0: [ 96  80 156  66 108 137 123 143  59 114 136 128 117  85 148 120  92  84
  84 133 109 115 155 135 127 153 129 158]
1: [115  82  90  44 157 100 153 140 212  99 159  78 144  89 100 155 227 228
 146  48  71 173 112 245 191  59 158  56]
2: [ 97  75 174  97 150 141 140 182  96 155 180 156  62 147 113  78  97  92
 109  95 132 164 175 147 185 155 172 168]
3: [ 97  44 147  89  86 113 150 178 145  99 192 154 110 131 143 157 148 133
  69 121 105 143 150 171  87 104 129 194]
4: [157 178 142 106 100 107  81 134 110 148 156 154 163  96 134 112 173 178
 144 132  98  69 126 167 101 141 107  83]
5: [ 95 121 114 158  81 102 175 148 159  98 170 150  48 173 103 151 195 164
 151 181 155 146 108 122 147 174  88  93]
6: [108 150  99 145 136 166 100 207  85 195 177 184 164 148  91 160  42  74
 154  93 126 160 145 155 201 133  99 143]
7: [118 104 165 111   0 150 175 123 109 187 118 148 129  41 133 159  60 132
 147 130  79 143 143  41 125 105 105 187]
8: [133  99 120  77 125 141  69 119 182 166 103 166 133 158 142  81 182 154
 183 116 132 106  93 168 150  88 165 139]
9: [119 104 147  88 112 115 140 130 149  99 142 106 111 115 178 108 192 229
 142 160 113 134 128 234 124 153 144  64]
10: [203 155 102 149 103  59  81  86  95  83 134 107 219 105 132 153 192 134
  98 152 125  84  96 124  53 132 105  67]
11: [106 169 126 157 174 125 154 101 141 110  25  42 140 117 143 125 101 170
 130 115 134  89  91 146 125 102 132  49]
12: [161 123 174 198  98  87  43 145 139 119 107 124 185 141 150  72 131 172
  92 152 161 107 118 160  75 101 126 143]
13: [125  30  96 108  28 140 122 164 119  89 144 145 130 138 145 189 100 148
 148 145 136 191 114 162 150  99  87  83]
14: [105  87 161  56 133 144 125 155  75 135 161 172 107 127 195  86  97  41
  87 159 129 127 161 150  82 159 166 171]
15: [203 161 131 121 146  98  41  86 145 162 112 135 184 149  90  92 182 138
 123  86 123  50 103 127 116 105 161 127]
16: [170 189 190 198  96 110 105  92  87 164 121 123 170  91 106 124 141 166
 152  92 152  79 117  86 155 142 129 104]
17: [120  60 128  88  90 126  92 147  85  50 155 129 124  97 152 128 123  95
  42 174 102 132 170 157  79 133 109 155]
18: [123 111 112  88 114 137 154 151  99 132 131 136 154  58 144 164  60 112
  99 132  70 127 175 110  49  75  83 179]
19: [128 142 114 135 139 120 102 102 176 107 102 108 107 120 126  94 191 122
 163 111 146 123  96 108 186 101 145 155]
20: [111 134 196 231 116 121 182 119  68 131 115  83 112 113  86 134  80 195
 148 140 147 198 165 100 203 189 108  74]
21: [116  70 143 201  28 111 122 115 103 122  99 139 121 118  92 177  92 104
  91 153  88 138 160  40 123  64 107 186]
22: [113 116 141 187  34 181 149  39 162 116  97 179 127 161 166 211 220 208
 185 223 150 125 112  90 158 148 116 167]
23: [128 180 130 111 166 166 102 136 139 159 125 150 155 115 164  80 141 170
 167 144 124 123 126 190 152 171 141 133]
24: [127 143 134 156  89 138 113  69 173 164  54 149 139 122 172 125 142 120
 218 155 155  86  85  41 110  57 118 192]
25: [113 108 177  62 159 105 181 174 121 118 171 101  83 112 144 107 119 129
  52  90 100 114 179 170  66 145 162 137]
26: [152 200 130 150 118 148 143  87 138 189  80 139 163  79 116 147 118 161
 183 125 106  90 111  67 118 108  96 138]

[116 110 137 153 103 113 201 159 153 100 180 110 122 164 178 143  92 143
 129 159 209 199  92 127  94 202  86  99] 5 13
[122  58 121  79  90 126  99 152  89  47 160 122 119  97 159 127 116  91
  56 157 104 118 167 153  75 132 106 157] 17 0
[112 130 142 177  50 191 140  46 150 110 114 162 121 155 154 202 206 206
 191 200 159 143 116  95 191 166 118 182] 22 5
[112 147 121 195  43 201 123  54 163 104 108 165 124 151 158 215 223 187
 187 197 154 119 107  93 191 157 112 177] 22 5
[147 115 122  96 100 140 143 149  96 129 134 126 158  54 125 157  47 117
  98 106  65 120 169 102  52  70  70 151] 18 0
[105  98 137 209  57  97 125 125 101 114  95 124 134  85  93 167  83 112
  96 155  87 159 158  59 120  67  88 186] 21 7
[112  50 150 204  21 119 112 115  87 133  87 143 119 116  89 161  70 104
 103 147  81 153 162  31 134  50 102 186] 21 7
[113 103 129 167  96 110 213 169 151 101 193 112 120 171 167 170  86 132
 120 168 218 199 101 115  78 192  89 106] 5 13
[114  91 128 238 136 156 147  66 117  88  41 112 152 215 181 207 138 172
 149 203 197 142 115 122 144 127 167 100] 22 11
[100  79 154  92 120 144 120 131  73  98 138 124 120 101 158 120  95  89
  92 140 117 127 151 138 125 148 129 167] 0 17
[122  87  94  24 162 109 142 133 215 124 160  91 137  66  85 145 224 225
 162  32  47 183 123 247 215  51 175  48] 1 9
[144 155 118 130 180 122 102  78 160  92 111  96 113 109 119  92 191 118
 166 104 145 120  99 106 168 115 128 162] 19 8
[128 163  73  92 164 122 111 115 139 143 114 106 159 122 152 130 158  40
 174  72 164 119  52 116 198 110 215  73] 19 8
[109  95 156  97   7 154 173 118 114 180 110 142 122  47 135 149  62 122
 145 129  61 141 145  45 122  95 101 189] 7 18
[187 148  96 148 178  82  49 106 140 131 128 144 178 133  18 125 174 154
 120 106 101  88 120 159 136  89  59 135] 15 4
[200 156 141 136 137  95  75  85 152 171 119 133 175 145  82 105 177 136
 117  85 147  73  95  94 106 127 160 134] 15 16
[120  72 126 100  98 125 106 158  97  47 172 118 107 102 154 137 124  86
  45 140 107 122 161 145  75 129 116 174] 17 0
[126 141 105 147 177 120 103 101 174 105 103 117  99 134 108  90 173 124
 178 112 162 122  92 105 173 115 113 165] 19 8
[173 153 122 112 179  95 146 102 179 155 107 113 172 162  87 139 142 170
 103 102 125  77 105 140  53 105 118 114] 15 4
[118  84  93  34 163 112 151 137 199 114 148  77 149  82  98 159 209 221
 165  40  65 173 116 231 207  60 170  65] 1 9
[144 209 122 154 109 143 141  94 146 192  74 147 173  96 104 148  89 159
 183 124 117  84 101  69 117 109  79 136] 26 16
[123 166 107 166  99 141 114  69 185 155  42 163 146 123 165 142 121 127
 218 145 154  94  73  45 104  48 102 184] 24 26
[117  47 132  74  89 123  93 163  92  48 153 119 100 106 162 112 113 106
  44 169  97 130 172 162  70 113 112 167] 17 0
[132 145 122 122 167 128 105  86 173 101 114 104 109 129 122  84 196 131
 171 106 154 111  93 123 180 126 152 144] 19 8
[144 126  95 101 120 108 173  92 148 166 129 106 131 122  80 179 183  82
 142  56 117 141  87  74 186 115 225  67] 19 15
[125 114 119  99 123 145 152 138 104 124 120 136 149  71 163 174  49 109
 115 131  78 127 176 114  40  65  81 174] 18 0
[125  72 168  61  91 132 130 148  39 100 161 149 129  88 142 135  99  75
  76 134 113 111 156 144 122 166 139 154] 0 17
[131 226 129 142  95 135 140  83 151 177  86 125 176  69 123 158 128 173
 200 133 110  81  94  68 122 117  84 144] 26 16
[128  38 139  96 103 135  97 135  92  46 152 105 116 105 171 107 122 106
  38 159 112 135 175 145  79 130 122 159] 17 0
[140 200  63 152 200  79 139 168 108 173 129 145 175 170  52 160  72  78
 111 136 123 115 110 140  78 145  63  64] 6 4
[102 130 164  78 144 109 212 179 128 117 170  88  79 101 137 126 125 133
  68  87 107 111 149 156  86 151 145 102] 25 0
[129  47 166 109 118 114 139 115  66 112 120 131 102 116 150 126  87 108
 109 130 120 153 178 120 109 109 148 119] 0 17
[121  86  92  32 156 103 168 129 213 121 157  80 147  75  99 150 216 213
 161  34  67 173 111 232 195  55 174  63] 1 9
[111  77 136 206  29 113 120 126  94 119 101 144 129 105  94 174  80 105
 101 158  90 156 153  50 140  61  91 187] 21 7
[121  97  86  46 158 120 139 140 191 118 145 100 136  80 111 138 215 219
 170  51  84 182 114 230 207  74 175  69] 1 9
[116  95  96  41 147 100 145 129 204 125 153  91 144  78  92 166 213 232
 164  36  54 175 121 230 215  54 160  50] 1 9
[182 165 114 117 121 116  63 110 164 174 120 141 164 150 112 108 187 146
 136  78 141  51  74 128 125 122 166 116] 15 8
[123 107  98  25 179 110 153 137 195 130 151  84 160  58  94 150 203 232
 155  29  51 178 126 238 208  62 167  71] 1 9
[131 166 117 148  91 166 105  66 171 166  47 159 153 125 177 143 141 124
 218 155 143  92  82  60 112  63 117 180] 24 26
[120 143 131 204 142 135 142 135 107 114 152 104 174 138 114 151  82 137
  94 167 165 184 146 118 136 194 101 163] 20 0
[ 82 224  96 177 118 135 131 145 114 144 136 171  66 158  68 124 157  99
 169 189 115 118 122 107 212 210  75 116] 5 23
[145 212 142 149 125 131 150  93 145 189  74 134 165  91 116 148 119 165
 182 106 107  74 116  77 104  99  88 143] 26 16
[118 176 125 171 112 130 128  61 161 163  29 145 155 106 171 132 108 128
 213 155 149  81  82  36  84  60  96 188] 24 26
[112 129 139 190  50 181 147  53 158 120 108 173 124 155 162 207 205 195
 190 217 151 134 113  88 175 155 117 180] 22 5
[179 166 130 107 145 119  69 100 146 170 108 150 173 136  84 101 183 148
 129  77 110  45  98 121 107 103 151 140] 15 4
[169 151 111 116 191 102 141 101 168 166  95 117 159 159  89 144 146 165
 104 108 115  69 114 139  39  96 130 100] 15 11
[120 166 123 173 161 188  73 107  84  99 139 171 146 190 194 132 158 111
 150 207 200 135 127 167 168 218 144 110] 23 19
